(in the rows, 128 means zero)
The rows below fall into families. The same turns and mirrors carry the whole set onto itself and the rows of a family onto each other. For each named row, which other rows are in its family? Write them in the order they are listed.
These 32 rows form 4 families of 8 rows each.
Mefu: 122; 103; 137; 162; 121; 86; 94; 153; 110; 176; 144; 125; 153; 174; 148; 150; 117; 177; 137; 137; 136; 109
duto: 127; 89; 141; 158; 103; 95; 99; 174; 130; 171; 131; 146; 160; 166; 142; 127; 139; 146; 122; 141; 127; 132
bulo: 97; 105; 131; 137; 161; 138; 91; 83; 137; 150; 159; 108; 107; 122; 117; 117; 138; 166; 106; 113; 151; 131
mido: 119; 119; 126; 146; 143; 145; 102; 109; 112; 161; 152; 105; 106; 102; 118; 116; 138; 161; 103; 97; 174; 129
per: 103; 119; 136; 121; 177; 135; 103; 107; 126; 170; 147; 122; 100; 129; 115; 125; 115; 148; 127; 134; 168; 130
Gevom: 122; 131; 120; 144; 138; 137; 97; 123; 106; 193; 154; 110; 113; 95; 107; 119; 131; 161; 111; 109; 167; 150
pomos: 103; 117; 136; 127; 157; 142; 90; 104; 140; 162; 137; 105; 115; 122; 112; 93; 138; 144; 100; 112; 172; 132
Tokin: 115; 107; 128; 148; 160; 138; 101; 100; 112; 160; 169; 107; 103; 123; 106; 121; 129; 164; 105; 112; 160; 122
dos: 121; 88; 143; 155; 104; 94; 95; 167; 138; 170; 129; 146; 158; 168; 145; 126; 140; 146; 120; 142; 120; 135
Dazu: 110; 119; 133; 131; 154; 142; 94; 109; 131; 167; 138; 103; 114; 121; 108; 92; 135; 142; 98; 111; 177; 129
gaba: 120; 84; 123; 157; 103; 106; 100; 167; 113; 173; 136; 133; 156; 173; 138; 156; 128; 168; 133; 135; 130; 127
Lup: 103; 80; 128; 147; 106; 107; 91; 149; 135; 164; 128; 137; 160; 174; 145; 156; 138; 167; 133; 135; 114; 137
kebap: 128; 93; 141; 158; 96; 97; 99; 176; 131; 174; 125; 147; 160; 158; 146; 125; 141; 143; 118; 134; 129; 135
mumu: 105; 113; 137; 128; 162; 139; 92; 103; 138; 164; 142; 101; 114; 129; 107; 95; 132; 143; 101; 120; 169; 128
rikib: 100; 130; 124; 131; 137; 140; 83; 99; 140; 182; 139; 114; 119; 90; 121; 117; 144; 163; 111; 111; 151; 163
vipos: 101; 115; 130; 136; 141; 146; 90; 91; 134; 154; 142; 111; 110; 101; 129; 114; 149; 164; 101; 99; 159; 138
megin: 128; 96; 135; 147; 113; 81; 92; 156; 115; 165; 138; 155; 145; 173; 141; 120; 139; 180; 147; 144; 123; 134
fur: 115; 131; 130; 124; 164; 139; 110; 117; 115; 177; 137; 121; 102; 113; 116; 123; 118; 147; 122; 122; 181; 131
dufi: 129; 120; 134; 163; 95; 95; 97; 168; 107; 185; 126; 125; 159; 146; 159; 144; 130; 172; 133; 119; 152; 118
pota: 92; 114; 128; 132; 160; 132; 80; 86; 142; 174; 161; 114; 113; 121; 108; 122; 131; 170; 114; 131; 134; 153
Kede: 111; 116; 134; 131; 161; 139; 94; 108; 130; 166; 146; 103; 112; 131; 105; 93; 131; 144; 99; 116; 175; 126
tem: 106; 90; 129; 144; 88; 114; 92; 158; 136; 169; 114; 138; 164; 150; 157; 151; 147; 167; 127; 123; 125; 144
Nuv: 139; 107; 134; 149; 101; 86; 94; 170; 105; 171; 130; 155; 143; 156; 143; 119; 143; 176; 143; 132; 139; 137
rinis: 106; 116; 139; 149; 90; 98; 85; 146; 138; 176; 108; 131; 165; 138; 174; 141; 144; 175; 131; 118; 135; 132
bil: 93; 122; 139; 114; 169; 138; 97; 97; 142; 169; 131; 124; 103; 118; 128; 121; 127; 151; 126; 131; 162; 141
Dul: 129; 110; 136; 143; 92; 90; 88; 163; 121; 169; 118; 158; 149; 144; 155; 113; 155; 177; 141; 126; 134; 146
samu: 120; 90; 144; 152; 98; 97; 94; 169; 142; 170; 125; 150; 163; 159; 149; 125; 143; 146; 120; 136; 122; 139
geges: 113; 117; 119; 146; 163; 126; 94; 107; 109; 183; 175; 110; 107; 127; 94; 124; 118; 164; 117; 127; 154; 140
genu: 98; 105; 143; 152; 116; 88; 80; 130; 144; 167; 126; 128; 158; 169; 162; 146; 133; 178; 138; 138; 118; 123
git: 125; 93; 122; 156; 89; 115; 103; 176; 113; 177; 122; 135; 160; 153; 146; 151; 138; 163; 130; 120; 139; 136
tipo: 119; 101; 141; 139; 107; 84; 81; 148; 130; 162; 124; 159; 148; 159; 154; 115; 153; 180; 143; 138; 119; 143
fisa: 104; 132; 135; 118; 156; 144; 103; 111; 133; 176; 125; 123; 107; 103; 130; 117; 126; 149; 122; 116; 176; 142

Same family as Dul: per, megin, fur, Nuv, bil, tipo, fisa
Same family as Lup: bulo, mido, Tokin, gaba, vipos, tem, git

The rows below fall into families. The same turns and mirrors carry the whole set onto itself and the rows of a family onto each other. For each named row, which other rows are in its family? Write them in the order they are listed.
These 40 rows form 5 families of 8 rows each.
dotem: 152; 135; 123; 132; 147; 141; 146; 67; 178; 144; 103; 143
rame: 151; 155; 124; 117; 134; 93; 126; 85; 143; 119; 119; 113
keb: 131; 112; 137; 157; 148; 145; 110; 80; 144; 130; 105; 186
dimu: 144; 106; 135; 127; 122; 134; 155; 80; 151; 156; 97; 136
gused: 123; 104; 136; 146; 154; 133; 115; 98; 154; 156; 108; 190
bize: 131; 166; 128; 112; 129; 89; 144; 100; 146; 155; 126; 136
tolo: 104; 145; 141; 136; 144; 91; 103; 108; 113; 123; 125; 156
Siz: 138; 94; 135; 150; 156; 136; 101; 88; 152; 130; 101; 171
tek: 139; 90; 139; 155; 144; 147; 129; 85; 156; 131; 116; 149
duro: 129; 97; 141; 157; 155; 140; 103; 87; 130; 123; 108; 154
ledon: 149; 146; 132; 106; 148; 105; 130; 76; 131; 120; 124; 109
bero: 159; 121; 125; 127; 146; 143; 157; 70; 162; 152; 111; 147
zam: 118; 160; 131; 137; 164; 100; 103; 96; 121; 116; 137; 165
buk: 126; 149; 132; 128; 148; 92; 89; 101; 127; 114; 136; 170
Filu: 133; 159; 136; 105; 155; 90; 115; 86; 117; 116; 113; 133
dokub: 128; 168; 136; 103; 169; 91; 110; 90; 126; 128; 123; 155
Lusad: 116; 128; 129; 159; 150; 140; 123; 99; 153; 157; 105; 188
Fozok: 141; 154; 134; 103; 119; 89; 134; 84; 137; 127; 128; 125
sazo: 132; 110; 129; 164; 146; 139; 103; 89; 146; 121; 93; 160
kageb: 129; 104; 140; 151; 147; 147; 142; 92; 159; 157; 125; 169
ket: 115; 150; 145; 105; 147; 83; 107; 100; 116; 130; 107; 143
sula: 141; 165; 131; 100; 128; 92; 139; 85; 142; 136; 136; 135
vud: 128; 91; 147; 143; 132; 139; 141; 91; 165; 154; 114; 148
Zokif: 153; 126; 136; 120; 160; 141; 145; 62; 171; 146; 119; 134
kar: 124; 153; 133; 125; 181; 106; 96; 94; 134; 132; 137; 171
sul: 133; 153; 140; 104; 139; 87; 129; 78; 147; 120; 122; 115
kis: 145; 125; 139; 123; 131; 138; 154; 63; 171; 153; 102; 153
nuled: 116; 119; 139; 151; 165; 142; 123; 97; 141; 160; 123; 185
Lakaz: 145; 115; 142; 124; 121; 136; 148; 64; 167; 144; 95; 142
Marez: 107; 124; 148; 127; 148; 93; 88; 110; 118; 130; 117; 148
fenu: 121; 165; 140; 100; 140; 87; 142; 87; 151; 144; 128; 134
Diru: 114; 147; 137; 128; 140; 88; 94; 106; 126; 127; 134; 173
siko: 129; 117; 139; 133; 117; 127; 148; 85; 166; 156; 87; 132
vav: 120; 168; 140; 101; 150; 87; 127; 97; 118; 145; 119; 148
sol: 123; 156; 140; 101; 138; 99; 149; 95; 133; 163; 130; 132
levu: 127; 105; 151; 118; 125; 125; 148; 84; 158; 164; 102; 128
telas: 131; 163; 122; 137; 166; 96; 96; 102; 141; 125; 132; 168
Miv: 114; 139; 135; 139; 135; 84; 93; 118; 126; 129; 115; 154
maki: 145; 106; 136; 143; 153; 149; 139; 77; 174; 142; 124; 155
sak: 120; 109; 141; 155; 140; 140; 114; 87; 141; 143; 102; 189

Same family as kageb: tek, Filu, dokub, ket, vud, vav, maki
Same family as Fozok: keb, buk, sula, kis, Lakaz, Diru, sak
Same family as gused: dimu, tolo, Siz, bero, zam, sul, fenu

